Rows swapped in pairs by one turn or mirror: which row each one swaps with
The rows were stretched afterwards, more along some directions than others.
guduz: [  4 -13  -2   1 -12  -5  11 -12  -8  -2 -18 -22 -10  -7  10  17  -9  -2
 -18   6]
Tok: [ -1 -15   0  -2 -12   1   5 -12  -7  -3 -11 -20 -10  -8   9  19 -13   0
 -19   7]
nik: [ 10  -3   9  -2  11   0   0  15  13  -9  -7  24  -7   3   3  -7  14  -9
 -10  -2]
vipum: [-11  11   4   1  -1  11  -2  -5   4 -10   1 -14   3  -4  -8   3  -1  -6
  -9  -5]
pifus: [ -3  -6  12   2 -16   1 -36  -6  -3  -7  11  11 -13   3  -7  19   3 -14
   0  -1]
zekas: [-10 -12   7   8   4   3  -4   5  -4  -5   1 -11 -15  -6  -1  18 -10  12
  -8  21]
rurun: [-13  -9  -4  -7   8  -3 -26  -5   8 -14  11  14   6 -10   0 -25   8 -32
  10  -9]
fege: [ -8  -5  20  -4  -5   2  -2 -13   2 -17  -4  10 -14   2 -13  36  -4  -7
   1   0]
rin: [  5   0  21  -7   1   5  -6   1   9 -18 -12  18 -13  -2   1  -7  16 -14
  -9 -10]
vofez: [ 13   7  -4   5  -9  -5  16   2   8   4   0   0 -10   2   1  16  -2   4
  -3   3]
Mati: [ 16  11 -16   6   9  -7   2  18   4  25  12  20  14  12  -6 -15   6  15
  17  -5]
Temo: [ 10  -5 -25   1   2   1   8   8   3  16   4  23  22  -6  14 -18   5 -12
   0   3]
feraz: [  9 -15  -3  -1 -13  -4  11 -13  -9  -2 -16 -20  -9 -14  10  15  -7   5
 -19   6]
Pafu: [ 14  -6 -27  -2   0  -2   5   5  -2  14   2  18  23 -11  13 -26   6  -5
   0   2]
lero: [  1  -7   7  -6   3  -2 -14  -8   9  -4   6  27   5 -13   4 -16  20 -29
   6 -10]
tafo: [ 17  -6  -7   9 -15  -8  10  -8  -1   4  -6 -13 -16  -8   7  21  -6  -5
 -15  -1]
paker: [ -1   5  15 -10   7  14  -7  16   8  -6  21  21  16  -9  -3 -19   9 -10
   6  -1]
Nizi: [  2 -14   3  -7  -1   9  -6   7  14 -14   5  -8   2  -8   9   2   7 -19
 -17   0]
lemi: [  0  12 -12   1   0   3 -13   1  -9  14  14   3  24  -7   4 -28   3  -1
  -1  -2]
Bomi: [ -5  11 -12   3   4   0 -11   3  -2 -12  -5  10  16   3  -2 -42   1 -11
  12  -3]
Zal: [  7   7 -14   8   4   3  23   0  16  -8 -17  11  -3   8  -8   8   2  -9
   3 -12]
mafeb: [-17 -11  21  -9 -12   5 -17 -18  -1 -23  -2   0  -9  -4 -13  34   0  -7
  -6  -3]
zevi: [ 14   2 -30   9   0  -6  -7   6  -7  24  12  15  21  -8   9 -26   0  -7
   4  -4]
Milik: [ -3  -9 -19  -3  12  -8 -14  13  -8   4   2  -8  19  10  -1 -21 -17  12
  12  -2]
Fatom: [ -5  -7   8  -7  10   0 -16  -5   5  -5  12  21  10 -16   1 -20  20 -31
   0  -4]
nizod: [-11 -14  23  -2  -5   2 -27 -12  -2 -22   5   2 -21  -9 -12  32  -2 -13
  -5   1]
Sim: [-22 -12   0  -1  26   2  -3  11   1  -9  -3   7  -7  -3  -8  -1 -16   4
   3   8]
geb: [  3   5 -11   9   3 -10 -17   2 -14  -6 -21  -4   0  11  -4 -19 -14  -6
   6 -10]
ror: [-24 -11 -13   4   8  -7 -25  -4   7 -20   9  -3  -6  -6  -9 -10 -13 -33
   8   2]
setuk: [ -3  -7   1  -3   9  -7 -28  -1   4 -13  12  23   3  -9  -7 -21  10 -28
  12  -9]
lofa: [  4  -9  24  -5   2  -6 -20   9 -15   2  11  -6  -3  -7  -4  -3  -5  13
   2  -1]
Viv: [ 17   3 -14   6  14  -7   4  19   8  26  14  26  13   5  -2 -13  11  11
  13  -2]
Kanup: [-12 -16  19  -5  -7   4 -19 -11   3 -17   5   4 -21  -3  -6  40  -3  -8
  -2   2]
fepaf: [ -1  -2 -23   3  15  -9 -19  17   0   1   5   1  20  13  -8 -27 -16  10
  25 -10]
fatu: [ -4  -8  -4  -9   5  -6 -17  -1  11  -7  10  28  13  -6  -4 -18  18 -23
  10  -9]
simot: [ 10  -7 -24  -2   1  -2   6   7   6  11   4  19  17  -5  14 -24   4 -15
   1   0]
konor: [ -3   4  13 -10   3   9 -14  12   5 -17  15  16  14  -9  -4 -19   3 -19
   6  -8]
dat: [ -4 -18  -7  12  17   0  -3  14   7  -4  -3  -4 -16 -18   8  17  -6 -17
 -20  17]
nat: [ -8  -6   8  -7  10   0 -12  -3   7 -12  10  24   4 -11   0 -21  16 -29
   9  -7]
mozo: [-15  -9  27  -4  -6   8 -10 -12  -3 -17   2  11 -17  -1 -10  36  -2  -4
   2   0]
Tedi: [ 10 -10 -19  -1   3   0   4  11   7   8   6  20  21  -4  12 -15   9 -19
   1   2]
rebif: [ -1 -18  -9  14  20   2  -2  21  11   3   5   5 -12 -13   7  12  -4 -18
 -13  16]
ginoz: [-11  11   6  -1  -4   9  -2 -12   1 -16  -9 -15   3  -3 -10   5  -3  -7
  -8 -10]
Paze: [-18 -14  17  -3  -2   5  -6 -16   2 -16  -3   5 -14  -9  -7  36  -8 -10
   0   2]
veg: [ 10   5 -16   9   5 -14 -17   7 -15   1 -21   6   3   8   0 -21  -8  -2
   8  -8]
sis: [ -4   3  22  -9   0   7  -8  -9   3 -36 -20   6 -13  -1  -7 -12   5 -22
  -7 -19]
zogas: [ -3 -13   8  -1   2   9 -21   6  10 -13  10 -17  -1 -13   4   1   5 -11
 -15  -2]
Bisi: [  5  -6 -14  10  15  -3  -2   6  -6  23   1   5  10  -3   0 -10   7  11
  -1  -4]
pere: [ 19   6 -13   6  14  -9   1  20  10  20  15  25  12   9  -3 -16  12   7
  12  -6]
voses: [ -4 -17   0  -1  -7  -2   0  -9 -12  -5 -12 -24  -1  -4   6  14 -11  -2
 -13   5]
didu: [ -1   0  25  -8   1  -2 -11   3 -13  -6   4 -13  -2  -2  -7  -7  -8  16
   5  -2]
fuvi: [-12  10   5   0   1   8  -6  -7   1 -15  -1 -14   5   0 -10   3  -5  -6
  -9  -8]
lun: [ -3 -22   4   1  30  -1  -4  22   3   7  11  23 -10  -7  -3   2  -3   9
   2   9]
Padev: [-19  -6   0   0  21  -1  -8   7  -5 -16 -12  -4  -1   0  -6  -9 -17   1
  -5   2]

Zal is swapped with Bisi
ror is swapped with pifus
Bomi is swapped with zekas
setuk is swapped with nizod
sis is swapped with lun

